(in the rows, 100 means zero)
Families of rows that turns and mirrors carry onto each other, the same ones carrying the whole set onto itself: the rest of each named row's family, in list order
4 families of 4 rows
A: 108, 104, 100, 96, 125, 91, 106, 86, 119, 93, 103, 113, 109, 133, 122, 89, 86, 133
S: 97, 122, 93, 143, 90, 120, 73, 130, 98, 122, 105, 95, 85, 91, 88, 109, 113, 116
N: 129, 118, 94, 124, 79, 128, 82, 125, 118, 136, 102, 84, 97, 101, 109, 102, 121, 121
M: 116, 105, 83, 111, 91, 143, 92, 114, 119, 118, 115, 85, 99, 114, 123, 94, 125, 147
E: 136, 118, 96, 121, 78, 113, 86, 112, 105, 136, 116, 70, 95, 100, 110, 105, 112, 135
Y: 104, 117, 97, 130, 121, 110, 89, 90, 87, 69, 84, 106, 81, 100, 104, 102, 83, 153
G: 117, 113, 99, 116, 123, 106, 109, 85, 92, 82, 102, 103, 109, 98, 112, 120, 61, 132
R: 95, 132, 112, 140, 106, 113, 77, 127, 98, 120, 83, 99, 110, 99, 83, 94, 110, 106
H: 94, 105, 113, 100, 117, 92, 99, 89, 123, 97, 103, 99, 105, 134, 107, 74, 88, 139
V: 83, 130, 111, 138, 96, 134, 76, 130, 98, 109, 105, 94, 96, 94, 95, 96, 107, 110
Q: 83, 108, 111, 81, 114, 97, 104, 103, 124, 115, 101, 105, 102, 133, 108, 90, 81, 126
L: 131, 98, 86, 133, 76, 130, 90, 109, 110, 124, 120, 82, 86, 110, 117, 111, 106, 137
P: 112, 102, 104, 87, 114, 96, 103, 117, 113, 114, 108, 95, 130, 139, 118, 99, 89, 131
D: 101, 138, 109, 130, 105, 97, 70, 137, 96, 107, 90, 90, 95, 89, 86, 119, 91, 120
K: 123, 123, 87, 121, 114, 101, 97, 78, 96, 74, 102, 112, 102, 87, 120, 107, 78, 141
F: 107, 104, 96, 105, 120, 97, 102, 86, 96, 81, 90, 118, 101, 104, 104, 109, 59, 139

The rest of the family of F: A, S, N
The rest of the family of Q: R, L, K

Families of rows that turns and mirrors carry onto each other, the same ones carrying the whole set onto itself: the rest of each named row's family, in list order
4 families of 4 rows
rab: 82, 115, 79, 125, 70, 95, 102, 140, 94, 75, 120, 114, 55, 89, 84, 122, 118, 86, 96, 106, 125, 95, 132, 86, 97, 81, 104, 90, 123, 82, 52, 83, 65
butu: 102, 116, 91, 75, 47, 87, 104, 155, 95, 90, 142, 82, 108, 131, 92, 130, 109, 81, 97, 94, 116, 99, 123, 106, 87, 85, 109, 89, 112, 118, 52, 89, 119
Pozo: 100, 97, 103, 74, 57, 100, 112, 147, 86, 90, 128, 96, 109, 142, 110, 128, 102, 86, 98, 87, 114, 92, 128, 105, 86, 74, 97, 93, 122, 127, 62, 86, 110
rez: 122, 114, 106, 96, 92, 91, 94, 118, 83, 125, 91, 95, 60, 109, 90, 124, 82, 100, 101, 102, 95, 93, 145, 111, 112, 121, 89, 82, 111, 107, 114, 108, 107
niz: 134, 121, 104, 95, 96, 71, 98, 134, 98, 106, 109, 92, 85, 106, 76, 129, 88, 90, 105, 100, 87, 100, 149, 117, 113, 117, 97, 95, 108, 107, 117, 104, 113
ret: 97, 107, 98, 64, 57, 116, 90, 158, 95, 84, 136, 84, 103, 141, 104, 127, 118, 87, 99, 86, 114, 104, 132, 100, 83, 84, 89, 90, 105, 107, 61, 94, 109
Vibo: 96, 111, 91, 96, 46, 100, 99, 149, 102, 80, 135, 108, 100, 131, 103, 142, 97, 81, 99, 85, 121, 92, 125, 103, 84, 74, 100, 85, 114, 128, 64, 87, 94
Beti: 90, 109, 104, 93, 83, 102, 66, 144, 80, 116, 83, 82, 76, 114, 76, 103, 121, 80, 111, 73, 98, 80, 91, 81, 93, 123, 126, 82, 92, 79, 68, 84, 98
mef: 93, 127, 97, 118, 101, 89, 85, 129, 82, 84, 114, 103, 67, 91, 92, 123, 116, 85, 101, 98, 124, 105, 139, 101, 85, 103, 115, 110, 142, 79, 60, 104, 56
Sola: 89, 127, 89, 119, 91, 76, 103, 137, 84, 80, 118, 96, 78, 73, 87, 124, 125, 87, 96, 113, 128, 91, 129, 96, 102, 98, 108, 97, 140, 79, 63, 94, 70
fem: 108, 115, 102, 85, 79, 119, 82, 140, 89, 138, 82, 81, 64, 117, 59, 106, 110, 88, 127, 74, 99, 69, 109, 99, 94, 100, 119, 73, 112, 91, 81, 108, 113
mip: 126, 101, 105, 96, 87, 71, 80, 130, 100, 100, 102, 90, 81, 114, 79, 127, 96, 100, 118, 85, 91, 118, 160, 105, 105, 114, 90, 94, 120, 113, 115, 92, 110
Vapu: 97, 121, 105, 86, 84, 109, 80, 149, 83, 121, 90, 79, 79, 104, 57, 105, 119, 93, 122, 94, 86, 75, 93, 102, 97, 111, 134, 78, 104, 76, 67, 90, 113
Buded: 98, 114, 104, 91, 88, 110, 81, 150, 88, 122, 82, 85, 79, 113, 70, 98, 129, 83, 123, 65, 93, 77, 100, 92, 89, 92, 132, 67, 95, 94, 73, 97, 104
Beku: 127, 112, 102, 98, 95, 74, 93, 114, 84, 96, 103, 100, 63, 114, 93, 131, 79, 107, 114, 95, 86, 111, 143, 107, 121, 112, 91, 86, 113, 102, 109, 99, 107
Gosud: 91, 127, 79, 113, 96, 89, 99, 125, 95, 91, 111, 103, 59, 79, 88, 115, 116, 81, 104, 103, 119, 106, 125, 84, 93, 84, 97, 102, 128, 74, 51, 96, 63

The rest of the family of mef: ret, Beti, mip
The rest of the family of Sola: butu, niz, Vapu
The rest of the family of Buded: Pozo, Beku, Gosud

Families of rows that turns and mirrors carry onto each other, the same ones carrying the whole set onto itself: the rest of each named row's family, in list order
4 families of 8 rows
lote: 76, 104, 112, 112, 119, 110, 98, 110, 116, 87, 68, 104, 109
Zorap: 112, 98, 124, 117, 122, 103, 90, 80, 123, 100, 88, 93, 140
dor: 108, 105, 79, 76, 136, 111, 65, 81, 110, 91, 106, 71, 121
Puve: 127, 91, 86, 101, 127, 102, 62, 111, 87, 74, 79, 84, 106
vilu: 105, 102, 100, 111, 155, 110, 93, 108, 117, 109, 75, 118, 140
bogo: 100, 112, 72, 92, 151, 117, 74, 113, 103, 86, 81, 95, 100
renet: 91, 88, 106, 104, 87, 98, 92, 85, 105, 88, 94, 81, 103
ler: 78, 108, 81, 69, 133, 100, 83, 85, 106, 114, 103, 95, 146
navub: 122, 93, 86, 113, 114, 100, 80, 91, 93, 85, 94, 81, 88
Dib: 70, 93, 70, 81, 116, 109, 92, 113, 96, 93, 87, 98, 96
kageb: 120, 104, 62, 94, 151, 94, 80, 96, 87, 114, 99, 102, 120
Pefum: 108, 72, 65, 69, 118, 97, 71, 109, 81, 100, 98, 92, 129
Vore: 71, 109, 115, 105, 101, 96, 97, 89, 110, 95, 81, 94, 120
maf: 99, 89, 98, 110, 119, 84, 108, 94, 96, 127, 90, 119, 140
levu: 132, 83, 94, 98, 142, 97, 73, 106, 97, 105, 84, 103, 154
koz: 130, 92, 81, 92, 148, 104, 77, 82, 107, 113, 106, 92, 142
Zug: 97, 87, 101, 84, 122, 102, 90, 77, 117, 117, 105, 93, 156
Vova: 100, 91, 60, 79, 150, 108, 88, 111, 96, 113, 93, 113, 126
badi: 92, 124, 80, 88, 134, 106, 70, 92, 97, 81, 91, 78, 99
gekit: 101, 99, 94, 71, 134, 111, 58, 100, 107, 82, 87, 77, 143
dorek: 116, 66, 97, 112, 101, 87, 91, 113, 84, 99, 79, 107, 123
giv: 113, 106, 95, 129, 121, 90, 92, 100, 90, 94, 77, 102, 94
Vuzor: 101, 88, 81, 116, 123, 101, 101, 118, 92, 98, 75, 116, 93
bizi: 108, 121, 109, 110, 150, 102, 83, 87, 115, 106, 82, 100, 143
nas: 113, 76, 107, 121, 100, 89, 105, 87, 103, 111, 93, 104, 123
kovak: 76, 83, 98, 100, 119, 101, 111, 109, 110, 116, 80, 121, 135
zes: 84, 83, 98, 85, 92, 99, 76, 106, 93, 77, 82, 80, 114
duvot: 110, 82, 63, 79, 112, 99, 81, 90, 88, 100, 112, 82, 104
zotut: 75, 107, 89, 76, 146, 116, 85, 102, 121, 103, 87, 102, 142
Zasu: 89, 75, 106, 81, 108, 96, 85, 102, 104, 105, 87, 100, 160
nepum: 108, 94, 125, 112, 116, 101, 77, 104, 110, 80, 68, 92, 138
Lerob: 83, 93, 69, 89, 103, 89, 94, 98, 80, 104, 98, 97, 98

The rest of the family of vilu: lote, bogo, Dib, Vova, Vuzor, kovak, zotut
The rest of the family of koz: Zorap, dor, renet, navub, Zug, nas, duvot
The rest of the family of maf: ler, kageb, Vore, badi, giv, bizi, Lerob

Families of rows that turns and mirrors carry onto each other, the same ones carrying the whole set onto itself: the rest of each named row's family, in list order
3 families of 6 rows
medel: 66, 102, 109, 92, 87, 98, 74, 126, 119, 111, 102, 96, 100, 112
basef: 116, 116, 117, 88, 120, 113, 110, 85, 74, 97, 120, 85, 105, 88
vami: 91, 102, 90, 77, 115, 86, 107, 123, 136, 101, 104, 106, 103, 105
gufi: 83, 101, 87, 79, 114, 96, 109, 114, 139, 105, 106, 99, 114, 114
benus: 94, 109, 86, 109, 82, 130, 85, 74, 81, 97, 98, 89, 109, 111
zaro: 125, 104, 89, 100, 120, 135, 82, 100, 116, 87, 125, 84, 120, 115
mizi: 92, 98, 106, 112, 120, 69, 100, 110, 101, 95, 111, 113, 85, 96
Vatod: 91, 109, 83, 84, 112, 89, 116, 126, 132, 102, 113, 93, 119, 110
ruzu: 136, 106, 88, 94, 119, 133, 88, 99, 106, 87, 122, 89, 117, 100
Basu: 90, 105, 79, 108, 83, 126, 80, 85, 85, 88, 93, 79, 120, 107
misab: 65, 96, 124, 98, 88, 103, 72, 114, 111, 109, 98, 94, 97, 110
derud: 129, 108, 89, 104, 119, 124, 90, 115, 112, 88, 131, 81, 125, 107
tidus: 102, 113, 78, 104, 83, 138, 82, 86, 84, 99, 108, 86, 117, 107
sodu: 65, 96, 115, 94, 87, 104, 70, 119, 112, 99, 93, 81, 110, 108
rebem: 99, 99, 111, 114, 106, 70, 99, 115, 96, 88, 100, 107, 84, 89
Dovib: 118, 114, 119, 92, 105, 108, 112, 92, 72, 92, 106, 84, 104, 78
rin: 80, 99, 105, 102, 113, 67, 89, 115, 97, 94, 103, 108, 84, 94
Bem: 112, 113, 107, 89, 114, 118, 96, 85, 65, 93, 114, 82, 107, 83

The rest of the family of rebem: Vatod, Basu, derud, sodu, Dovib
The rest of the family of vami: medel, ruzu, tidus, rin, Bem

Families of rows that turns and mirrors carry onto each other, the same ones carrying the whole set onto itself: the rest of each named row's family, in list order
12 families of 3 rows
zuviv: 132, 94, 95, 134, 94, 93, 96, 91, 100, 78, 80
daz: 100, 109, 109, 110, 108, 58, 59, 122, 94, 76, 72
fon: 104, 96, 105, 96, 126, 95, 54, 130, 95, 61, 68
Dozev: 90, 104, 111, 132, 95, 72, 84, 127, 113, 95, 72
niso: 102, 99, 127, 112, 99, 88, 80, 109, 104, 116, 106
zer: 124, 107, 122, 92, 116, 77, 77, 130, 104, 65, 55
Zale: 121, 94, 113, 124, 107, 59, 105, 106, 121, 94, 100
poka: 129, 81, 125, 104, 123, 107, 83, 130, 119, 115, 91
fil: 85, 99, 110, 107, 118, 73, 61, 127, 110, 87, 62
nusi: 118, 113, 76, 110, 111, 87, 105, 119, 112, 66, 71
taba: 100, 119, 113, 114, 132, 77, 63, 123, 93, 70, 78
rop: 133, 69, 110, 93, 120, 120, 80, 110, 101, 84, 86
lov: 138, 120, 81, 89, 110, 89, 89, 105, 112, 79, 95
sekip: 111, 83, 123, 97, 115, 115, 93, 109, 110, 107, 101
mek: 136, 96, 94, 115, 98, 109, 76, 134, 105, 107, 99
foti: 129, 64, 117, 89, 108, 96, 87, 103, 120, 96, 92
zurib: 118, 106, 104, 129, 123, 93, 109, 88, 117, 85, 77
Nom: 97, 82, 122, 92, 123, 103, 90, 117, 126, 99, 97
foni: 114, 107, 78, 120, 104, 87, 102, 107, 121, 63, 78
nid: 92, 104, 106, 109, 123, 68, 59, 103, 114, 94, 64
gif: 127, 106, 90, 124, 122, 70, 102, 89, 116, 79, 82
Fike: 125, 96, 69, 124, 120, 95, 97, 105, 120, 89, 92
kezot: 148, 117, 105, 119, 114, 71, 78, 126, 102, 77, 98
Furi: 106, 109, 123, 94, 114, 92, 59, 116, 82, 85, 63
tagil: 131, 87, 116, 120, 105, 79, 66, 151, 104, 89, 67
rigit: 131, 103, 86, 127, 100, 89, 109, 97, 105, 85, 91
fosi: 129, 82, 105, 89, 96, 114, 79, 117, 109, 106, 65
rona: 110, 73, 129, 98, 102, 103, 91, 133, 110, 78, 101
sadug: 109, 117, 115, 113, 129, 74, 55, 134, 108, 91, 70
Ludug: 112, 67, 126, 93, 102, 101, 88, 128, 106, 102, 94
bota: 95, 108, 125, 100, 109, 89, 56, 113, 91, 76, 69
Pipa: 122, 63, 129, 103, 125, 99, 76, 118, 107, 104, 79
sefog: 137, 67, 106, 80, 113, 92, 90, 107, 114, 100, 90
babun: 103, 99, 97, 104, 102, 62, 49, 115, 103, 75, 84
bemek: 137, 116, 85, 132, 123, 87, 96, 110, 122, 93, 84
Lur: 135, 96, 73, 112, 124, 90, 82, 102, 109, 63, 79

The rest of the family of bota: foti, foni
The rest of the family of Pipa: taba, Fike
The rest of the family of Ludug: daz, rigit
The rest of the family of nid: zurib, Nom
The rest of the family of sefog: nusi, Furi
The rest of the family of mek: kezot, tagil
The rest of the family of poka: sadug, bemek
The rest of the family of gif: fil, sekip
The rest of the family of rop: fon, Lur
The rest of the family of zuviv: rona, babun

